(in the rows, 128 means zero)
Named moves come first, each a turn or a mirror and shown by rows before and after it. Which of them, in which order, take the first row of each pair that follows to the second? Write the first one first, as in the answered first pair.
X:
[119 108 146 149 139  80  82 128 117 149 149 140 103 150 141 126 116 130
 134  87 100] -> [121 108 144 146 140  82  83 128 113 150 155 138 102 146 142 124 114 135
 130  89 105]
[166  94 150 176 129 151 103 135  62 138 105 166 170 127 142 136 116 142
 139 124 126] -> [166 101 169 170 132 155  98 146  69 123  96 140 168 123 141 146 117 127
 164 112 109]
[132 136 137 130 158 146 118 117  98 120 102 123 160 133 134 130 121 147
 149 102 123] -> [128 129 127 135 159 144 118 113  91 122 112 137 158 137 134 123 129 157
 140 104 135]
[128 129 102 135 134 126 127 123 113 112 121 142  89 134 111 111 163 156
 133  90 133] -> [127 125 118 129 128 123 123 124 121 100 115 127  93 129 113 120 159 145
 145  82 121]
M:
[120 108 136 113 120 124 123 136 112 106 113 114 106 123 140 139 129  95
 155 112  95] -> [124 105 144 116 113 133 124 142 111 106 115 113 114 127 141 143 126 101
 159 119  92]
[ 85 146 156 104 130 130 123 109 144  96 116 107 169 140 150 165 115 160
  83 155 117] -> [ 81 141 143 107 132  94 113  81 159  85 142 121 113 131 147 138 122 143
  78 149 110]
[131 146 120 125 127 151 118 133 117 119 121 133 133 130 125 150 125 134
 127 152 149] -> [123 146 123 116 122 138 123 117 128 111 121 133 125 125 126 149 124 135
 121 143 153]
Y:
[ 93 107 144 114 136 106 110 107 138 104 125 130 111 134 154 126 113 100
 108  99 125] -> [ 93 101 150 114 137 109 112 117 133 101 121 121 118 127 151 131 109  93
 120  93 113]
[157 120 138 116 119 136 129 140 123 138 125 100 150 100 103 179 125 149
 121 145  85] -> [144 134 128 104 126 131 134 107 139 138 127 119 141  99 116 168 129 173
  84 156 118]
[127 123 112 148 115 125 112 115 118 152 111 139 158 145 123 129 106 123
 112 173 118] -> [132 119 115 150 116 126 116 117 113 148 112 144 154 145 124 130 111 116
 117 173 114]
[131 131 123 143 128 158 145 127 119 138 114 143 169 144 133 125 118 140
 130 124 140] -> [133 131 130 144 131 155 140 135 116 142 114 136 174 142 128 125 118 134
 134 120 136]
U:
[137 138 177 124 137 139 115 174 128 116 104 102 110 122 125 141 122 126
 157 125 112] -> [145 149 157 116 129 120 119 174 145 124 126 111  74 114 115 114 125 133
 142 134 116]
[ 75 159 167 105 146  67 108 124 147 106 132 131 188 144 144 155 121  82
 115 165 118] -> [109 153 115 120 135  45 119 130 148 156 179 177 119 152 116  81 145 111
 101 157 137]
[167 168 141  92 121 141 138 146 150 150 110 162 107 160 118 138 121 108
 135 146 127] -> [181 149 129 111 123 148 141 148 127 160 113 168 111 170 113 135 131 116
 142 123 128]
Then:
Each pair is two moves apart.
[106 141 106 151 115 157 130 145 137 136 158 134 166 136 129 131 118 143
 136 154 116] -> [105 150 106 136 114 148 132 156 159 128 167 132 135 130 120 121 126 134
 141 152 110] : X then U
[178 157 115 121 118 149 133 194 120 163 141 117 132 150  76 105 135 144
 161 107 123] -> [164 140  94 146 126 165 136 166 100 173 137 138 173 150 102 118 118 175
 122 133 156] : U then X
[104 154 153  96 134 153 137 121 140 123 102 118 153 135 131 157 109 130
 116 134 153] -> [111 135 158 105 128 129 124 144 137 108 124 100 110 128 116 143 122  85
 158 111 101] : M then Y
[133 130 112 153 109 132 130 133  97 151 139 153 134 134 129 129 127 142
 117 149 128] -> [115 156 136 129 113 125 126 132 130 138 136 136 130 121 134 140 115 123
 115 179 127] : U then U
[145 104  87 156 122 131 123 154 102 151 147 151 155 127 125 129 117 140
 120 158 144] -> [110 144 118 117 132 123 124 111 149 127 128 148 143 121 146 137 122 152
  90 160 177] : X then Y
[145  95 126 174 114 118  99 159  89  99 114 117 165  94 126 168 104  66
 174 151  83] -> [142 126  87 159 109  94 104 137 136 139 159 160 112  77 129 117  94  92
 106 222 129] : U then X
[103  89 133 147 142 100 116  97 107 116 123 129  92 137 123 112 158 126
 133  65 119] -> [ 81 120 147 115 140  89 113  94 153 102 129 114  74 117 127 119 153 104
 118 102 121] : U then U
[146 112 148 141 113 131 153 160  67 109  87 127  92 158  89 116 134 132
 156  97  96] -> [128 120 111 142 120 132 151 115  81 137 102 175 105 153 118 108 117 172
  76 167 154] : U then X
[129 148 142 102 135 152 142 184 132  95  76 102 152 131 121 134 124 101
 172 145 113] -> [108 156 115  89 144 111 140 118 171  99 101 139  92 123 139  93 137 129
  99 154 163] : Y then M
[143 155 110 128 122 166 153 152 113 145  95 122 180 148 125 159 132 174
 105 111 158] -> [129 166 133 111 122 166 153 147 134 127  83 108 178 143 126 162 131 172
 107 112 155] : X then Y
[102  44  78 178 129  97  87 109  88 122 143 161 105 141 122 109 133  99
 121 156 154] -> [ 66  81 106 137 135  92  80 106 132  90 136 137 107 125 143 137 108  70
 113 197 150] : U then U
[111  96  99 160 133 122 117 128 105 149 157 157 134 115 140 117 101 119
 125 148 125] -> [109 123 124 131 129 118 113 155 139 134 152 130 106 102 125 117 104  84
 155 142  96] : X then U
[115 105 131 111 130 125 124  95 141 114 114 109 108 112 116 138 124 147
 132 121 135] -> [120  93 109 132 129 124 125  97 125 129 126 126 118 112 115 130 125 156
 124 128 143] : Y then X
[130 125 130 116 122 112 132 160 145 121 150 117 103 123 103 124 125  84
 161 120  89] -> [138 113 128 130 123 141 146 175 112 132 130 119 154 133 102 139 117 106
 172 109  94] : U then M
[132 124  94 129 119  97 100 146 153 140 165 158 107  96 126 120 108 109
 104 191 121] -> [153  87  88 170 115 118 104 164  93 150 155 155 138 117 115 122 114 115
 141 144 102] : Y then U
[ 88 143 137 100 139  95 110  97 167 108 149 122 113 104 154 139 107  90
  94 188 130] -> [131 124 150 110 128  92 115 145 136 103 142 101  79 117 112 119 142  74
 171 103  79] : U then X
